The rows of M fall into several groups, which share some directions, and each row is roughly a mix of its group's hidden directions.
M:
[[-30 -26  -3 -39  -1 -51  26  19  28  27]
 [ 27  12  -7  -2  29  33  -3  -8 -72   4]
 [-12  16  -9  32 -29  -7   9 -16  72 -15]
 [-20 -27   7  -1 -46   2   6  11  63  28]
 [ 34  -3  13  26  -7 -10  11   6 -60  48]
 [-54 -25 -19 -57  -1   4   3  30   9  -9]
 [ 28  16 -16  63  14 -22  19 -42   8   5]
 [ 12 -22  24 -33   2  24 -23  33  31 -52]
 [-36 -12 -22 -49 -14   4 -23  46  28 -18]
 [ 45  11 -11   1 -29  17 -28  62  -9   9]
 [-48  -5 -25 -26 -19  -3  20   2  60 -14]
 [ 39  25  30  19  -2  41 -38  23 -27  20]
 [ 24 -17  42  43 -19 -49  17 -18  -1  18]
 [-14 -24   5 -28   6  32   2  -4  51 -55]
 [-12 -15  48 -18 -21  18  -5  47  43  16]
 [-55 -12   1 -55  -6  12  43   2   7  -4]
 [-35  19  -4   4   5  11  69 -34  17  15]
 [ 10 -18  -7  50 -12 -27  14  27  59   7]
 [-16  10 -23   6 -40  -1   7  35  45  49]
 [-25  -6 -57 -58  22  16  11  -6  -1  -3]
 [ 70  16  26   8 -30   7  -6  21   0 -30]
 [ -6  -9  -9   5  31 -45  27  13  -7  64]
 [  3  15  40  35 -40 -16  12  -4  56  -2]
 [-10 -33  37 -18  -8 -70  -2  12  13  -9]
 [ 21  30 -14 -26 -23  51  38 -15 -34 -10]
 [-59   3 -35 -33 -12  15  -2  31  32  -2]
 [ 12 -42  22 -14  21  12  -7  10  27 -65]
 [  8  -7 -21 -42  14  40 -43  24 -38 -14]
 [ 25  34 -17  18   7  -7 -18 -52 -37  35]
 [ 45  17 -27  18  38   5   7 -35 -44  16]
 [ -6  -4  75  14 -31   5  -9  33 -10   2]
 [-28  26   7 -40   2   5  22 -57  11 -35]
 [-13  42 -26 -20 -22  49   1 -22  37  21]
 [ 39 -28  54  11   0 -33  -2 -17  34 -18]
 [  1 -10  15 -54 -42  11 -13  10  32  42]
 [-18  14  17  -6 -40 -12  28  -9  69  -6]
 [  0  22 -15   8  40  34   3 -43 -44  30]
 [-30 -23 -16 -49   9   1 -12  44 -14 -42]
 [ 19  -5  18 -24  17  30 -28  22 -67   4]
 [-37 -34 -14 -45  11  -6 -13  46 -10 -30]
 [-37 -12 -39  20  38   1  -3  31   2 -49]
 [ 11 -13   8   9   9 -60 -26  49  18 -27]
 [-24  45 -47  17  -7  32  12 -10 -25  34]
 [-64 -28  -5 -15  -1 -26  -4  45   5  18]
 [-24  39 -50   2 -20  -2  23 -38  33  11]
 [-19 -24  11 -46   4  11 -46  51 -12  -5]
 [-36  -9 -52 -36   2  17  -2  32  -8 -37]
 [ 61 -23  45   7   4 -18  -6  11 -21 -31]
 [ 46   8   6 -33 -51  -4 -19  29  12  30]
 [ 36 -19  21  45 -10 -51  22   2 -12  27]
 [ 21 -38  37  17   3 -62   1  15 -23   8]
 [ 33   4  16  20  18  53  17 -53   1 -16]
 [  1 -21  31  20 -41 -31  13  -7  57  19]
 [ 75  -1  27  13 -14  -2   6  -6 -37   9]
 [-28  37 -20  24 -42 -40  18  13  33 -12]
 [ 43  -5  17  61  32  -6   3 -15  -3 -31]
 [ 21  21 -18  46  -6   5  47 -29 -34  25]
 [-41 -34 -24  29  13 -56  17   3  19   7]
 [-59 -23 -13  -9 -11 -25  12  27  48   6]
 [-15 -37  18 -39  16 -48  19  16 -34  22]
 [ 15 -12   0 -20  30   8   2 -15 -49 -63]
 [ 40 -26  60 -15  -1 -38  -5  -5 -12 -22]
 [-10 -30  10 -58  13  -1 -15  30 -50   1]
 [ 61  10  33  42  -6  -2  23 -29   0  14]
 [-44  -3 -41 -42   7  28 -20  34 -10 -20]
 [-70 -17  -9 -24 -16  11  16  17  33 -19]
 [ 40 -12  24 -24  18 -10 -23  13 -64  11]
 [ -5   3  14 -12  -1  30  16  -5  63 -52]
 [  9  46   5   2 -17  47  30 -44  23  11]
 [-30   5 -51 -46  14   3  28  -1  32  24]
 [  5  12  49  35  -6  -9   5 -22  39  47]
 [ 11  12  39 -52 -33  33   8 -11  -4 -37]
 [ 54  29  23 -16 -11  29   5 -38 -25 -24]
 [ 39  26  -1  21   3  10  14 -45 -52  22]
 [ 60  -7  39  38  -5  -8  -2 -19  -7  34]
 [-52 -12 -12  -6 -19 -29   0  36  47  24]
 [-35   7 -17 -37 -26  15 -21  35  50  11]
 [-40  -8  10 -22 -28 -39  -4  27  43  33]
 [-32 -22  25  28 -20 -55  20   6  38  -2]
 [-44   9 -52 -23  21  29  20  10  21  27]
 [  9 -25  30   8 -50 -16   4   5  56  25]
 [-27 -15  -2 -53  18  18 -43  26  -9 -35]
 [-20 -33  49 -10 -21 -23 -27  50  -6  -2]
 [ -9  -6  46 -59  -6   8  19  22 -34  20]
 [-10  -7 -12 -33  23  -8 -14  40 -26 -62]
 [ 10  -5  35  46 -13 -58  21 -10  22  13]
 [ 52 -30  43  -3 -15 -38  -2  22 -23  -2]
 [-22  42 -22  -5   0  22   6 -43   2  56]
 [ 18 -43  27   3 -27 -27 -12  43  42 -14]
 [ 30  13 -21   6  18  14 -15  42 -60 -22]
 [ -7  28 -61 -26 -20  16  33 -23  -4 -27]
 [ 18   9 -20  28  31  -2  -6  27 -70 -12]
 [ 26  26  -3  46   5 -12  17  -4 -66  -1]
 [ 12 -51  28  19  33 -41  -8  11 -37   6]
 [ -8 -45  17 -49 -14 -25 -21  46  10  -3]
 [-16  60 -17  17 -39  -6  25 -28  29   3]
 [ -1  -5  -6 -61 -38  23  -9  42 -24   4]
 [ 16   0   1  64  33 -43  -3  12 -15 -24]]

One row of each group comes first, with its name. Which group is each row after those in?
[ 29  41 -14  46   8  51 -21  -4   0  16] | F
[ 46 -34  46   1 -20 -21 -14  19  37  -8] | P
[-49 -18  -9 -42  13  21 -30  42  -5 -18] | E

[ 17 -21  46  15 -40 -45  15  -9  35   3] | P
[  3 -26  33  17  -5 -44  24   2  53 -29] | E
[ 40   6  27  17 -37 -26 -41  14  38 -12] | F
[-27 -11 -28  -8  21  52 -27  47   6 -20] | E
[-49 -19 -27  -1  -4 -37  31  -5  48  -5] | F
[-56 -24  15  -3 -19 -14  -8  49  32  11] | F
[ 63  26  12   9  -6  24 -22  -5 -12  45] | P
[ 33  16  42  24 -25   2  17 -44  -6 -41] | F
[-27 -17   3  -5   9  14  36 -22 -17 -69] | P
